In the data rows, 128 means zero.
Here are some numbered points:
[114 131 138  88 141 108 114 115 107 124 132 120 131 111 114 166 132 125
  84 114 136 125 131 123 127 125 116 121 115 116 114 136] 0
[149  85  82 194 156 129 113  85 100 153 138 134 126 150 158  40 127 145
 227 159 109 127 135  83 123 112 255  91 121  47  71 173] 1
[121 118 129  94 154 106 118 102 106 126 136 128 135 119 106 154 131 122
  99 127 132 132 137 117 123 120 136 113 104 106 106 134] 2
[117 122 132  98 144  96  82 122  99 116 135 118 129 115 128  87 138 129
 168 123 128 124 127 124 132 114 157 111 116  82 109 160] 3
[110  98 167  96 138 111 131 122 130 104 125 115 152 160 160 149 145 135
 105 125 154 118 131  86  99 118  95 134 118  90 127 126] 4
[124 109 122 131 137 131 152 103 125 148 140 128 133 124 112 216 109 126
  43 107 151 124 119 102 114 135 121 122 132 129 105 128] 5
[109 161 153 100  64 127 135 168 182 108 117 131 114 113 127 114 132 144
 122 124 132 126 120 155 144 147  14 134 135 214 205  99] 6
[109 166 140 117  94 131 124 180 163 102 129 122 127 111 117 111 126 138
 119 113 127 123 131 148 135 136  87 141 117 161 153 106] 7
[112 127 128 127 146 131 141  71 118 120 122 148 146 112 100 240 103 148
  21 132 128 135 165 160 126 122  78 154 115 117 138 180] 8
[143  78 103 159 159 128 143  58 105 173 139 145 138 163 128 111 139 139
 163 140 119 142 114  92 123 107 231  95 122  78  72 151] 9
[119 112 122 115 155 130 132  92 108 143 122 129 134 129 114 189 133 129
  60 119 141 136 127 105 123 133 132 113 128 114 102 145] 10
[164  91  90 210 139 131 112 101  99 138 125 137 132 160 144  39 128 138
 246 170  99 130 132  81 114 117 255 100 122  39  72 176] 11
[114 120 137 113 128 111 102 116 116 123 129 122 124 118 136  97 136 140
 146 128 134 116 129 113 115 126 145 119 111 106 106 147] 12
[ 98 255 178 121   0 255 255 255 255   6 100 130  76 104 140 152 124 136
  48  83 141 137 121 255 230 118   0 255 255 255 255   0] 13
[175 118 104 172 119 119 113 115 134 146 119 140 116 119 146  59 131 128
 236 169  97 130 128  86 126 120 181 119  87 105  86 149] 14
[122 116 133 121 128 114 130 113 123 138 132 136 137 123 116 108 139 128
 153 129 121 136 126 106 136 143  83 118 107 146 131 127] 15
[121 125 131 118 142 112  78 123  89 110 126 123 119 103 121  80 143 139
 172 128 124 121 125 127 138 115 152 114 106  75 101 164] 16
[139 115  82 203 158 114  62 118  90 120 126 129 140 135 157   3 127 126
 255 153  94 127 144  98 137  73 255 103 146  15  83 205] 17
[120 180 148 113  57 159 161 211 193  99 130 124 112 121 129 150 124 127
  87 106 136 136 121 177 139 145  22 171 159 225 206  73] 18
[135 216 111 170   0 218 187 255 255  71 102 144 116 121 133 135  86 127
 134 141 156 112 104 175 151 141  13 201 156 255 209  22] 19
[118 117 141 101 145 103 105 102 101 127 131 124 130 121 121 114 142 135
 139 127 125 123 131 122 124 125 142 111 103 106 104 144] 20
[141 115 140 189  54 171 161 197 183 140 126 138 115 146 141 108 109 144
 126 138 129 130 126 107 141 185   0 152 145 255 203  72] 21
[123 116 129 102 197 114 135  62  97 142 139 133 143 121 103 255 115 101
   0 123 143 137 124 111 121 122 141 113 116 100 103 150] 22
[112 127 133 100 132  98  85 123 101 114 130 119 132 113 128  96 141 131
 153 123 127 119 132 122 124 116 145 114 109  93 105 149] 23
[130 255 172 123   0 255 255 255 255  29 118 137  84 128 129 162  96  95
  30  76 153 131 114 255 188 154   0 255 255 255 255   0] 24
[116 119 130  52 131  97 107 112 114 155 124 120 121 120 161  70 105 146
 187 159 172 135 156 111  72 113 145 137 110  83  82 127] 25
[122 108 133 104 156 106 103  95 104 130 125 124 134 123 124 119 136 137
 133 127 129 125 137 116 123 120 150 104 109  99 102 152] 26
[149  88 198 146 199 124 104  67 108 176 128  86  90 161 223  90 135 121
 198 144  73 116 101  73 122 145 167 125 122  98  66 169] 27
[115 170 146  94  86 136 135 184 159  99 127 121 117 113 122 148 130 123
  86 105 142 125 124 169 137 138  63 154 142 179 169  98] 28
[115 143 141  93 119 121 124 140 122 112 130 121 123 114 115 168 128 123
  77 106 144 127 127 138 128 131 101 134 127 134 128 124] 29
[120 111 123 100 156 106 104 101 103 131 130 120 134 117 122 121 135 128
 137 125 135 128 129 114 124 124 133 106 105 107 101 142] 30
[133 143 138 137  67 172 178 182 177 114 128 139 120 133 127 151 118 129
  95 119 129 133 120 142 144 152  35 147 145 225 186  76] 31
[121 101 104 195 113 125 102  95  68 131 148 154 122 121 169  70 108 140
 223 143  93 144 108  97  77  88 218  93 116  62  80 133] 32
[140 104 123 176 126 137 111  99 120 154 142 123 129 144 136  65 127 143
 199 155 114 128 123  82 114 143 171 103 103  99  93 151] 33
[112 126 141  84 128 103 105 116 113 127 135 119 135 113 123 127 139 131
 127 128 131 120 123 121 129 132 100 117 107 129 124 133] 34
[123 171 138 130  82 158 157 226 188  79 130 140 118 129 115 121 127 128
 116 106 128 119 118 159 129 145  84 161 144 190 170  62] 35
[131 111 128 118 197 136 164  53  97 164 136 136 129 131  91 255  95  83
   0 105 151 148 124 109 121 125 131 120 138 115  99 143] 36
[135  85 145 118 164  98 118  63 120 116 119 129 157 134 117 131 116 123
 172 146 150 123 128  98 107 119 122 109 111  68 103 186] 37
[138 100 117 146 125 161 140  99  84 154 127 145 118 150 141 133 113 142
 152 141 112 146 132  60 124 148 103 125 122 173 114 132] 38
[113  76 111 154 133 113  87  79 103 121 134 137 149 122 158  65 176 164
 177 134 123 125 127 106 147 183 145 127 100 140  69 147] 39
[136 118 126 143 125 156 184 104 125 139 125 142 120 136 120 238 120 113
   0 105 140 121 143 112 111 140 110 119 142 142 126 118] 40
[121 161 140 120  86 145 123 181 166 103 126 123 125 122 111 125 129 137
 125 126 133 122 134 146 121 144  84 138 127 166 145 108] 41
Which two points above are nearest to each new point by angle? Their numbers follow each, nearest first.
[134 114 100 159 138 113  85 103  88 120 125 125 128 128 148  47 124 125
 219 131 109 129 132  99 130 108 223 106 120  54  84 175] 17 1
[113 137 146  96 106 112 117 145 136 119 136 122 133 122 120 125 135 136
 127 121 125 124 127 130 134 130  73 128 119 162 148 117] 6 7
[134 119 116 148 130 107  94 118 107 126 134 127 133 128 136  61 138 135
 193 137 112 128 128 104 119 110 191 113 118  68  86 166] 17 11
[111 127 140  95 129 109 107 122 115 125 127 120 134 117 122 127 143 137
 118 118 127 115 131 116 124 129 102 114 111 132 128 128] 34 0
[129 138 133 110  97 183 214  91 100 118 104 129 107 110 118 255 115  21
   0  76 197 163 107 143 146 166 101 135 156 136 153  89] 40 36
[112 121 143  87 138  96 106  97 103 121 142 118 131 111 133 125 133 124
 127 114 133 122 127 110 128 132 105 120 109 118 113 143] 34 30
[125 110 108 112 162  86 109  98  84 139 124 113 137 127 150 115 161 133
 123 141 136 106 130  87  99  93 170 124 107  86 109 148] 26 30
[139 116 104 151 137  99  88 126  91 116 104 137 131 137 155  71 131 144
 203 150  99 140 134 111 138  92 172  90 110  51  82 182] 17 11
[ 29  19  65 222 124 129 147  85 146 117 159 118 182 120 165  37 114 163
 188 131 113  77 164 134 135 139 221  45  81  53  41  92] 1 32
[137 234 140 185   0 252 255 255 255  80 123 132  79 148 119 194  82 108
  10  87 142 128 116 232 145 180   0 228 227 255 255  11] 24 13
[115 120 134 100 158  96 108 100  96 130 129 126 133 114 114 158 137 133
  98 122 143 121 132 116 117 128 145 118 111 105 102 146] 2 0
[152 111 116 134 255 159 208   0  93 182 134 145 138 154  96 255  65  42
   0 108 151 149 143  97 135 115 166 105 144 104  79 161] 36 22
[133 108  98 181 136 118  78 116  97 124 133 130 133 131 137  30 132 133
 246 142 105 116 134  92 124  93 239 108 139  41  85 174] 17 11
[125 116 115 141 137 101  89 116 101 119 127 119 133 127 133  72 138 134
 189 139 122 123 131 115 116 111 182 107 114  77  97 159] 17 16
[128 121 107 139 136 116  82 114 102 119 119 127 145 126 137  66 139 128
 207 141 108 116 136 108 135  92 204 115 130  59  84 171] 17 11
[120 127 137 105 100 112 122 148 137 114 134 118 142 119 129 122 135 132
 120 117 125 114 122 104 135 141  79 135 113 160 143 129] 6 7
[136 115 117 147 175 129 123  79 100 169 113 130 127 115 140 125 123 157
 138 147 142 116 129  92 126 138 205 103 121  81  72 161] 9 1
[131 103 118 129 255 107 139  15  75 171 147 137 160 133  94 255 134 113
  23 142 139 135 121 111 117 113 193 114 108  71  77 157] 22 10
[127 126  79 116 249 154 238   0 144 203 160 190 101 143 111 255 123 112
   0 124 145 156 119  93 138 183 158 128 149 118  91 167] 36 10
[107 143 142 103 121 129 146 144 126 105 140 136 119 122 124 189 110 102
  51  99 155 132 125 132 126 131  97 137 138 146 139 127] 29 40
[118 130 143  92 124 107 106 124 122 129 135 121 127 116 121 116 144 133
 134 117 125 124 126 119 131 132  91 118 112 139 132 126] 34 15
[115 135 139  96 117 106 115 135 126 118 130 122 131 118 122 141 139 129
 113 119 131 129 124 126 125 132  94 124 114 137 128 127] 34 29
[155  85 125 151 152 137 129  99 122 183 112 134 133 139 147 105 111 145
 173 146 119 135 115  51 119 139  77 101 130 165 142 135] 38 15
[121 120 143  93 148 101 112 110  94 130 124 130 126 125 117 105 141 123
 155 135 121 123 120 117 123 134 127 114 116 106 104 144] 20 30
[140 111 107 148 133 106  85 130 103 123 125 129 133 117 140  52 140 130
 216 134 112 125 138 112 120 114 198 110 110  64  89 161] 17 11
[146 107  75 216 166 101  32 110  47 121 124 118 107 163 181   0 124 142
 255 141  98 139 142 111 102  82 255 169  99  36  53 207] 17 11
[117 118 138  94 154  94 106  99 102 129 128 123 134 112 112 147 138 135
 110 119 134 125 127 119 125 120 138 119 110 104 108 144] 2 30
[130 124 135 130 114 133 139 138 158 149 128 134 130 134 131 151 127 125
  93 116 146 134 126 106 124 146  83 124 124 151 129 113] 31 21
[137 118 140 159  72 153 164 151 176 144 121 139 121 146 134 125 115 133
 135 143 131 138 119 103 132 148  23 122 132 229 172  86] 21 31
[116 128 135  93 143  98  95 110  97 123 133 126 130 111 113 119 144 130
 131 123 129 125 133 123 123 119 146 113 108  91 104 147] 20 23
[143 130  96 157 142 117  92 117  76 115 143 141 127 126 147  14 118 133
 244 144 110 121 122  93 143  93 242  94 127  34  56 190] 17 1
[125 117 111 129 135 105  91 103  98 118 127 120 143 122 136  68 140 125
 196 139 119 120 126 106 127 110 195  99 120  66  90 171] 17 3
[134 119 100 164 130 112  84 129  94 123 129 125 134 132 156  28 128 127
 241 149 100 123 136 104 127  99 222  96 130  49  82 177] 17 11
[115 127 131 105 140  96  84 123  96 115 128 113 129 114 128  86 140 131
 166 128 127 124 133 124 133 108 164 113 117  80 101 160] 3 23
[117 124 140  92 149 107 110 104 102 128 126 115 133 116 121 158 133 121
  92 114 136 123 133 120 126 124 116 109 117 112 104 142] 0 2
[113 126 133  95 135  99  92 121 104 114 133 119 128 114 124 102 140 133
 148 123 127 121 129 123 124 118 146 113 107  94 106 147] 23 3
[127 112 121 117 155 120 109  92 123 145 147 126 132 127 141 111 138 146
 144 135 124 122 158  98 138 135 140 124 113 109  74 150] 26 30
[116 144 140  96  98 123 119 154 143 120 126 122 133 113 123 122 131 133
 130 126 128 126 128 135 135 134  50 134 124 181 160 104] 6 7
[156  71 107 176 213 132 146  20  76 188 137 136 143 163 116 162 116 146
 101 153 116 140 132  86 117 109 255  91 118  53  63 168] 9 1
[162 104 137 183 169 119 112  52 108 170 144 100 125 160 140  67 119 123
 213 144 128 119 151  96 125 131 176 114  79 102  79 153] 33 1
[135  97 131 154 144 131 139  88 131 149 130 134 132 142 145 125 123 139
 147 146 127 147 145  81 121 156 105 113 115 152 116 119] 38 15
[115 129 133  88 168 105 113  92 100 130 137 122 134 117 111 218 124 114
  46 112 141 130 129 120 122 123 129 117 113 106 108 147] 22 0
[136  93 125 137 163 119 121  72 101 156 139 137 133 139 127  99 134 136
 161 141 126 132 121  92 119 127 155 107 105 103  95 146] 9 33
[116  95 147 124 123 126 136 103 108 145 124 111 123 127 133 103 138 138
 147 139 125 116 113 110 128 146  89 105 113 148 114 143] 15 38
[131  96 129 131 141 101 100 101 111 134 135 127 126 134 136  53 134 123
 197 146 113 121 127 102 116 133 152 107 115 101  98 154] 33 1
[150 101 124 152 153 125 141  76 103 156 133 137 135 143 121 152 127 136
 117 145 117 133 124  86 117 141 163 104 103 103  90 145] 9 10
[121 122 130 117 147 108 106 114  99 123 117 143 143 125 113 142 147 120
 107 115 135 122 129 116 113 116 118 110 116 117 101 132] 2 0
[158 107 109 154 255 153 191   0  90 199 132 139 150 141  81 255  88  63
   0 113 137 153 145  83 125 121 208  99 118  87  72 171] 36 22
[122 122 125 104 157  98  98 112  96 125 133 127 123 121 104 111 156 146
 144 114 129 111 138 122 120 117 141 117 112 110 110 139] 20 26
[135  99 124 142 166 115 116  71 102 141 139 130 130 138 123 135 127 134
 133 135 142 131 132 101 117 116 190  98 104  75  84 164] 9 26
[108 131 143 101 115 120 133 157 129 136 128 126 130 121 110 128 144 143
 119 127 134 134 129 117 126 123  61 115 123 168 147 109] 6 28
[186  58  48 175 255 124 142   0  36 228  97 134 135  91 111 218 115 147
  89 136  90  88 126 132  74  79 215  86 104  89  87 156] 9 10
[131 142 136 169 149  77  87 156 104 110 121 120 134 182 131  88 121 117
 208 106 130  98 142 127  86 101 201  74 144  59 103 161] 17 11
[136 107 109 155 137 108  81 113 100 127 132 127 136 135 146  30 131 129
 226 149 108 118 132 106 119 103 219 105 125  49  81 169] 17 11
[159  84 165 169 129 140 180 158 117 126 161 112 101 130 134  72  82  96
 151 135 146 110  92  97 157 141 123 112 114 128 107 128] 33 14
[155  88 119 164 255 156 204   0  83 204 123 150 151 146  60 255  42  53
   0 123 160 148 131 102 132 146 186  88 132  86  82 159] 36 22
[107 121 131 148 144  88 117 120 133 104 112 151 133 120 148  70 135 133
 195 138 114 137 185 107 142 109 132  90 137 107  96 149] 17 14
[134  82 134 136 150 149 114  57 154 197 117 140 136 139 150  45 141 166
 230 160 130 150 105  62 111 111 173  53 130 119 100 170] 33 1
[141  87 113 168 158 151 102  57 104 157 154 160 131 139 146 117 147 155
 138 109 109 162 142 113 102 125 191 106  85 114  92 150] 9 1
